Families of rows that turns and mirrors carry onto each other, the same ones carrying the whole set onto itself: the rest of each named row's family, in list order:
5 families of 4 rows:
J: [ -3 -31   5 -25  -4  36  10  -7  28 -18 -13   8 -10   3 -24  -4  -5  14
 -11  31  19  16 -42  13  -1]
Y: [-40   3 -36  33   0 -25 -14 -24  12  12  -3   8 -35  -3  -4   4 -26  -3
  36  23 -15 -30 -15 -13   7]
Z: [ 20   3 -21  17 -32  14 -21  -1   5 -10   2  47   1   0  13  34   4  -4
  14 -25 -41 -23  12  -1  26]
R: [-49  18  28   8   3  -3  15  24 -37 -16  20 -12   4  -3  24 -16   9 -23
  -1  26 -35   5   2  15 -18]
M: [ 17 -33  11 -22  -7  26   7  -6  28   8 -11   9  -6  14 -34  -8   5  21
 -16  18  20  22 -40   9  -2]
E: [ 34  15  17 -28   1 -19  -8 -19  -9 -26   3 -35  33 -17  12  -5 -51  10
   2 -18  -1  36   9 -12 -16]
V: [ 40  23  15 -33 -12 -11 -30 -21  17 -22  21  -2  23 -14  -1  -6 -54   8
  10 -14 -13  28  -1   0   6]
U: [-46  -2 -33  36  10 -35   6 -21 -10  14 -19 -24 -26  -6   5   2 -21  -2
  30  15  -2 -22  -6 -25 -13]
Q: [ 14 -39  13 -17   2  21  20  -4  11   9 -23 -15   1  13 -27  -9   7  23
 -20  15  29  28 -35  -2 -15]
A: [-17  13  40  15   0 -20  12  27 -38  27  19 -26  15  15   9 -25  28 -11
  -8   8 -27  12   5   3 -23]
G: [ -7 -37   7 -23   5  32  26  -5   9 -18 -25 -13  -6   1 -17  -4  -3  16
 -17  26  25  23 -36   4 -15]
C: [-15   3 -27  37  -4 -37 -22 -23  15  47   0   6 -28  14 -19  -4 -11   7
  30   7 -10 -26 -13 -19   7]
H: [-21  -3 -25  42   6 -48  -3 -19  -9  48 -15 -24 -19  12  -8  -5  -8   8
  24   2   3 -19  -5 -31 -12]
W: [ 21  21  11 -32  -2  -7 -15 -22   4 -45  12 -15  22 -25  12  -1 -62   2
  11  -6 -10  29   3  -2  -5]
T: [ -4  21  39   9 -13 -16 -13  24  -8  38  37  10   5  23  -7 -27  27 -12
  -1   8 -39   5  -4  14  -2]
B: [ -8  -2 -26  18 -17  16   5   1 -23 -42 -18  18   6 -17  35  41  -5 -10
  10 -17 -32 -19  18  -9   5]
L: [ 15 -10 -14  25 -12  -2  17   5 -40  -6 -29 -13  19  -1  29  32  12   4
  -1 -39 -17  -8  26 -25 -13]
P: [ 44  -5  -8  27 -26  -7 -12   3 -12  28 -11  17  16  16   8  26  20   9
   0 -44 -26 -12  20 -19   7]
S: [ 52  18  21 -26  -8 -23 -22 -19   6  -5  13 -21  30  -6  -1 -11 -47  13
   3 -24  -4  34   6 -10  -5]
D: [-34  25  27   1 -11   2 -11  19  -8  -5  39  23  -4   4   5 -18  10 -23
   8  29 -48  -2  -7  26   5]

The rest of the family of C: Y, U, H
The rest of the family of P: Z, B, L
The rest of the family of M: J, Q, G

Families of rows that turns and mirrors carry onto each other, the same ones carrying the whole set onto itself: the rest of each named row's family, in list order:
5 families of 8 rows:
luv: [-50  -2   3  34  11  25 -13  -2]
gokag: [ -7 -44  -6 -11 -13  39  -5 -27]
menor: [-47 -14  -1  23  14  41 -14  12]
zomel: [ 25 -32 -49   4   1  -9  -7  -4]
Zis: [ -6  -4 -35  13   6 -16  39 -19]
nanim: [-43 -46 -29  14  -6  45 -20  14]
maren: [-35 -35 -26  14   6  47 -30   1]
mutam: [ 24 -26 -48  23   8 -14  14 -13]
Duna: [-25 -24   4  63   5  27  -6 -21]
Por: [-11  -1 -28  38   7  -9  46  -3]
Zano: [-11 -22 -34  51 -13   2  40  27]
godop: [-13  -1 -36  13  -5 -21  35 -15]
kodut: [-21 -39  -3 -13 -19  35   0 -25]
bope: [  9 -19  -7 -22  -8  22   2  24]
Bel: [-37  -7   5  44   6  37 -19   5]
nakos: [ 21 -30 -56   8  -2 -10  -3   3]
mir: [ -7 -27  -6  73  -6   8   2 -15]
pek: [  7 -20 -10 -21 -21  15  -2  26]
putum: [-17 -37 -19 -20  -4  45  -1 -17]
molog: [-14 -22  -2  69 -19   5   0 -18]
minoz: [ -6  -5 -34  21   0 -15  42 -22]
loben: [ 10 -11 -11 -23  -8  16   3  20]
Bezu: [-21 -53 -27   5   3  48 -20   2]
Paz: [ 21 -29 -45   3  -9 -16 -10  -7]
zuso: [ 34 -17 -41   6  -2  -7   7  -2]
lig: [-42 -47 -31  25   1  42 -21  10]
Pebu: [ 17 -25 -21 -21 -13  26  12  14]
momin: [  1 -33  -8 -24   2  33   8 -18]
mada: [-19 -15 -40  62  -9   6  36  11]
nazup: [-14 -15 -27  56 -17   4  35  27]
muvub: [-46   0   5  39  13  21 -10   6]
bek: [-20 -21  -3  73 -10  26   8 -10]
reto: [-11 -27  -8  74  -9  12  -6 -14]
fesuz: [-16 -23 -35  53 -27  -3  34  22]
puli: [-47 -47 -32  19 -11  35 -25   5]
mev: [ 22 -20 -29 -12   0  10  10  26]
Far: [-16 -25 -27  71  -6  15  22  20]
bifef: [  2   4 -42  28   6 -17  33 -10]
Vadu: [-17 -45  -3  -8  -9  42   1 -27]
lor: [-49  -1   3  38   1  18 -16   7]

The rest of the family of loben: luv, gokag, nanim, nakos, minoz, nazup, reto
The rest of the family of mutam: menor, Duna, Por, Bezu, momin, mev, Far
The rest of the family of Pebu: maren, Bel, putum, zuso, mada, bek, bifef
The rest of the family of Zis: zomel, Zano, bope, mir, lig, muvub, Vadu

